Each row is where one point has got to under a steady rotation. How many steps took it there?
The counts run from 0 to 512.
[125 113 125 166  75 126 123 113 152 196 152 122 146 111 112 112 140 122
 125 143 149 143 120 198 115 111 157 115 114 155 128 161 153  98 131 115
  87 181 142 125 175 109 135 151 170 153 145 120  99  93 122  64 164 141
  95 124 105 112  96 113 142 137 123 132 149 190 128 134 134 151 156  98
 145 116 126] | 36
[126 104 121 129  94 120 103 103 127 177 138 108 130 115 120 107 110 163
 105 127 177 114 150 162 116 111 162 132 118 157 163 173 140 124 135 113
  86 179 122 138 172 115 128 151 144 140 127 132 113 123 113  68 157 140
  87 148  74  95 101 148 125 137  82 123 182 164 156 164 121 160 148  90
 121 128 114] | 165
[115  99 127 143  86 113 103 108 135 176 142 117 140 103 125 115 133 160
 109 140 169 114 149 178 117 111 176 114 131 177 146 168 156 106 126 108
 103 169 131 131 187 109 135 151 148 139 124 121 118 135 112  75 155 153
  87 133  98 101  84 147 129 149  89 115 178 184 146 154 129 157 141  89
 124 117 133] | 98
[134 101 121 142  95 121 106 105 129 173 142 113 118 123 131 101 115 163
 115 137 173 128 138 161  95 115 154 127 123 161 148 165 134 112 141 116
  89 186 117 107 155 107 115 143 154 147 134 125 103 121 118  65 143 140
  70 146  84  95  86 147 136 143  93 140 173 187 154 156 109 162 138  90
 122 129 117] | 236
[108 112 132 146  72 121 131 105 161 177 127 117 135  85 112 115 124 129
 112 130 181 132 134 188 138 114 167 118 125 170 128 173 181 128 139 122
 103 160 136 147 169 111 144 140 160 140 137 131 118 113 118  88 177 123
 120 122 105  88 108 120 118 123 104 130 168 182 143 142 118 165 167  73
 135 118 143] | 497
[108 122 130 126  69 128 151 107 129 177 127 100 129 109 126 113 135 122
  90 105 174 133 134 152 128 137 167 135 130 167 141 179 159 137 140 104
  92 154 113 133 170 101 109 144 159 144 145 143  97 109 118  68 175 119
  97 130  81 113  88 137 124 119 104 143 149 174 165 142 109 153 170  84
 147 129 119] | 328
[125 116 131 140  69 108 130  95 143 172 120 117 162  78 108 109 123 155
 121 141 168 134 145 186 127 114 174  90 106 153 162 182 154 135 147 138
  88 169 124  96 166  94 122 124 144 148 143 140 105  97 127  73 158 133
 108 130 101  94 110 142 124 156 126 130 147 193 134 137 125 148 142 101
 136 118 141] | 211
[137 128 112 138  67 107 145 132 128 184 137 117 152 114 129 116 136 157
  95 128 161 142 137 144 106 144 162 108 113 154 151 161 146 105 137 112
  77 163 121 119 169 100 114 124 165 152 130 143 107  78 131  70 160 141
  87 138  84 120  88 143 142 157 103 121 147 191 142 120 119 123 167  93
 148 134 116] | 123
[132 112 114 135  64 106 111 131 144 170 137 114 147 102  96 110 115 158
 126 137 166 121 146 177 106 141 159 114 103 145 161 168 140  99 141 134
 112 169 103 106 148 120 112 114 158 150 126 114  94  80 122  88 170 123
  83 122  88 101  67 134 133 153 118 113 169 164 141 139 101 163 156  92
 136 110 128] | 61
[133 124 125 146  60 117 139 118 147 181 129 121 157 102 113 105 126 146
 115 138 166 133 136 190 122 114 162 100 109 156 147 169 161 126 169 124
  82 165 142 120 157  98 137 129 165 160 156 137 120  85 127  88 164 127
 129 122  90  90 118 128 119 146 114 129 149 196 136 126 123 132 161  85
 138 132 143] | 288
[ 99 103 118 134  78 112 121 106 147 180 125 109 135  73 110 120 122 142
 128 141 168 139 149 191 130 118 175 111 123 158 158 179 169 116 125 131
 105 165 117 142 183 109 136 130 134 131 118 133  99 118 104  84 163 131
 106 136 104  89  88 133 125 143 106 122 175 169 140 146 115 177 158  98
 140 115 131] | 419
[129 117 114 130  63 125 144 133 137 176 145 112 119 111 111 105 110 146
  97 114 174 130 136 148 104 149 153 140 116 155 149 162 145 115 149 126
  98 169 100 128 152 115 111 121 173 153 139 131 105  86 119  83 168 117
  93 129  74 109  80 125 125 121 102 139 170 168 158 139  80 156 176  80
 142 131 115] | 474
[106 118 127 149  64 128 138 105 141 191 124 111 133 101 127 116 146 119
 115 131 156 122 127 183 125 115 169 114 133 177 128 162 157 119 133 107
 108 183 143 125 182 109 118 152 165 143 146 111 101 112 125  66 171 137
 101 117 101 126  85 130 149 118 123 125 147 182 150 136 136 165 143  90
 156 111 142] | 180
[105 110 123 146  74 112 140 103 166 177 140 126 145  78 106 119 133 148
 116 138 168 151 137 190 119 116 179 102 112 169 140 176 163 111 123 143
  90 166 125 129 177  95 146 137 150 139 127 141 110 110 110  77 155 138
 105 137 113  94 104 127 117 146 123 140 154 193 133 139 110 162 150 105
 140 127 135] | 352
[113 105 123 147  73 127 110 119 139 183 145 115 142 104 111 111 132 129
 119 135 156 108 138 198 131 106 169 123 128 167 137 172 163 105 136 100
 109 169 141 136 185 122 124 148 162 150 149 110 109 119 108  73 173 139
 102 113  95 109  86 123 131 129 111 118 177 175 152 154 134 159 149  91
 132 102 129] | 175
[125 117 106 142  78 103 126 123 156 191 125 119 145  95 109 116 129 155
 135 139 163 140 146 180 110 130 152  87  99 134 155 172 145  99 126 128
  93 179 117 119 161 110 118 120 148 141 127 130  90  78 117  67 159 127
  79 145  98  91  87 134 140 164 128 118 154 171 136 136 130 146 151 105
 147 119 127] | 204
[118 103 135 160  88 119 110 101 148 178 144 117 142  98 119 114 131 140
 112 142 169 130 132 178 123 110 166 120 127 178 122 165 164 105 118 116
 105 175 132 122 186 114 135 152 161 139 123 119 109 121 123  64 165 146
  81 127 113 113  91 128 141 136 106 125 166 189 138 147 134 164 148  84
 128 105 131] | 102
[104 106 117 130  84 116 126 110 147 175 117 115 129  82 118 112 120 162
 119 131 173 117 159 181 127 116 167  99 122 159 159 184 155 120 131 122
 101 173 121 132 171 112 114 127 138 137 139 139 110 126  97  72 152 132
  95 144  95  84  93 144 115 143 112 129 181 176 160 161 118 159 142 103
 131 116 129] | 488
[104 105 119 139  76 114 122 109 145 177 130 111 138  72 112 117 120 147
 124 147 162 136 147 195 129 112 183 110 125 163 159 174 172 114 133 136
 101 166 130 138 189 109 139 127 138 138 125 133 109 119 107  87 157 137
 118 129 104  97  98 130 125 141 108 122 173 179 140 139 115 174 158 100
 138 119 137] | 421
[102 122 125 130  54 119 158 109 133 182 141 114 143 103 118 125 148 134
  85 111 158 133 134 156 114 134 188 124 120 182 146 164 148 122 128 123
  90 168 128 138 191  93 129 151 163 140 132 136 115 105 125  77 166 140
 109 128  87 136  91 133 137 121 107 125 139 181 145 132 108 156 154  98
 158 137 134] | 187
[134 110 111 126  75 118 111 115 127 175 138 112 120 129 123 103 116 169
 113 132 169 114 142 164  85 114 163 125 117 166 170 156 121 116 154 121
  88 186 120 123 153 102 120 141 154 152 139 120 113 111 121  85 143 136
  93 144  66 100  87 151 130 138  87 125 168 173 154 153  95 163 134  93
 132 146 130] | 232
[109 119 113 133  70 107 129 120 154 184 115 119 120 119 125 119 132 154
  98 116 189 112 139 163 108 125 161 108 127 175 138 160 152 119 136 108
 106 173 131 158 157 108 138 147 163 138 122 123 122 109 122  91 171 130
  95 139  76  89  84 149 129 129  92 112 164 160 154 146 113 160 149  71
 142 142 149] | 17
[116 102 131 153  91 116 105 101 135 176 143 117 140  97 126 114 129 157
 110 142 169 117 141 174 120 110 173 115 132 178 134 165 160 107 122 112
 104 177 136 122 190 112 136 148 156 142 123 120 117 130 118  68 157 152
  84 130 106 111  93 141 137 143  99 117 174 190 143 150 132 159 143  85
 125 110 131] | 100
[117 121 116 146  67 123 138 109 151 195 120 112 132 101 122 116 121 132
 111 133 172 128 130 176 118 113 165 116 123 171 139 154 162 132 150 121
  96 186 150 150 179 110 146 144 168 139 132 119 122  96 134  92 171 131
 129 123  89 112 108 125 142 112  98 111 156 174 140 127 123 168 162  75
 152 132 151] | 502
[119 111 128 151  74 120 143 101 162 183 143 129 152  76 105 115 124 148
 110 137 167 143 136 184 125 116 176 106 107 166 140 167 164 122 138 144
  82 173 136 130 179  97 151 136 161 147 135 147 126 101 123  77 157 138
 120 133 106 103 126 119 119 134 120 137 155 198 132 134 117 151 156  96
 138 128 136] | 355
[135 122 114 142  71 102 135 133 140 180 138 120 155 111 119 117 136 160
 101 124 172 136 140 152 110 151 151 102 106 149 141 166 147  97 129 112
  90 160 110 119 156 104 115 122 167 150 123 136 101  76 128  72 168 133
  68 136  88 102  79 144 134 164 108 122 149 180 141 127 119 128 164  86
 141 125 121] | 126
[110 110 131 149  87 121 129  91 148 178 116 110 132  75 125 110 119 142
 115 141 183 137 140 177 138 112 162 107 131 165 134 176 180 130 135 121
 101 170 129 123 173 109 128 130 149 135 133 140 109 122 112  70 163 130
 102 130 112  88 107 134 127 135 110 137 170 191 151 144 129 161 159  81
 129 110 134] | 493
[141 134 126 148  60 114 138 114 148 181 115 118 147 118 124 106 126 141
 116 132 180 132 127 173 112 119 151  99 110 161 136 162 153 131 166 118
  90 173 137 115 140  96 131 136 173 157 146 129 113  76 144  89 171 121
 109 123  86  92 107 140 132 140 110 123 137 188 141 123 122 143 153  67
 142 135 152] | 292
[124 100 132 147  93 123 102 113 143 168 156 122 138 114 106 107 120 154
 109 124 169 113 141 181 120 112 157 129 117 162 136 180 142 107 132 111
  97 172 118 121 165 119 120 151 161 152 146 124 111 124 107  60 162 140
  78 133  90  96  94 127 114 136 106 142 178 181 155 172 118 155 145  90
 113 110 114] | 241
[122 122 114 134  72 124 153 130 128 181 127 110 120 111 137 108 121 150
  90 117 176 127 137 142 113 143 150 119 132 160 142 166 151 119 144 104
  92 171 117 121 163 112  98 120 167 154 145 141 112 100 117  73 159 126
  89 130  78 115  86 140 134 129 102 136 169 189 173 139 107 136 167  79
 142 127 120] | 403
[124 117 129 142  72 132 150 102 143 173 130 115 125  88 116  98 103 149
 102 126 180 129 135 166 121 117 161 123 118 164 146 170 158 143 162 133
  85 179 126 113 157 101 122 126 165 150 158 143 124 106 123  78 154 125
 118 128  89 101 122 127 115 115 113 152 167 197 160 147  99 157 159  82
 131 130 130] | 77
[119 114 112 134  88 113 112 111 133 190 115 103 117 121 140 112 128 149
 119 133 177 125 143 163 106 111 154 115 132 162 154 162 149 116 134 101
 100 178 127 142 162 107 124 147 142 139 122 121  98 116 115  79 155 134
  81 148  76  87  77 156 144 142  82 113 170 164 155 148 123 165 148  79
 140 135 132] | 92
[114 114 122 158  71 121 139 113 163 188 128 120 130  89 126 115 128 128
 121 151 167 150 126 192 116 116 164 106 128 173 128 159 177 112 143 128
  95 174 141 130 172  98 145 133 164 146 137 128 113 103 121  88 161 133
 115 123 110  96 103 120 134 133 112 132 155 200 134 121 116 163 162  82
 145 127 146] | 427
[105 111 102 134  70 105 126 130 153 184 125 121 131  84 115 123 125 162
 118 139 162 118 152 176 111 131 171  96 119 163 161 164 150  93 118 127
 113 178 123 142 185 120 123 121 149 133 116 121 113 106 109  85 157 141
  94 139  93 108  72 139 138 146 112 100 174 162 147 146 116 163 147 102
 149 123 138] | 343
[130 119 134 146  70 111 131  91 142 168 121 115 158  83 110 107 122 142
 118 140 175 141 137 180 127 116 169  98 107 157 150 178 163 138 154 138
  90 166 124  91 159  92 128 123 149 144 140 141 104  96 133  76 165 126
 108 127 107  92 116 138 125 151 123 134 143 196 135 129 122 153 149  90
 132 117 139] | 213
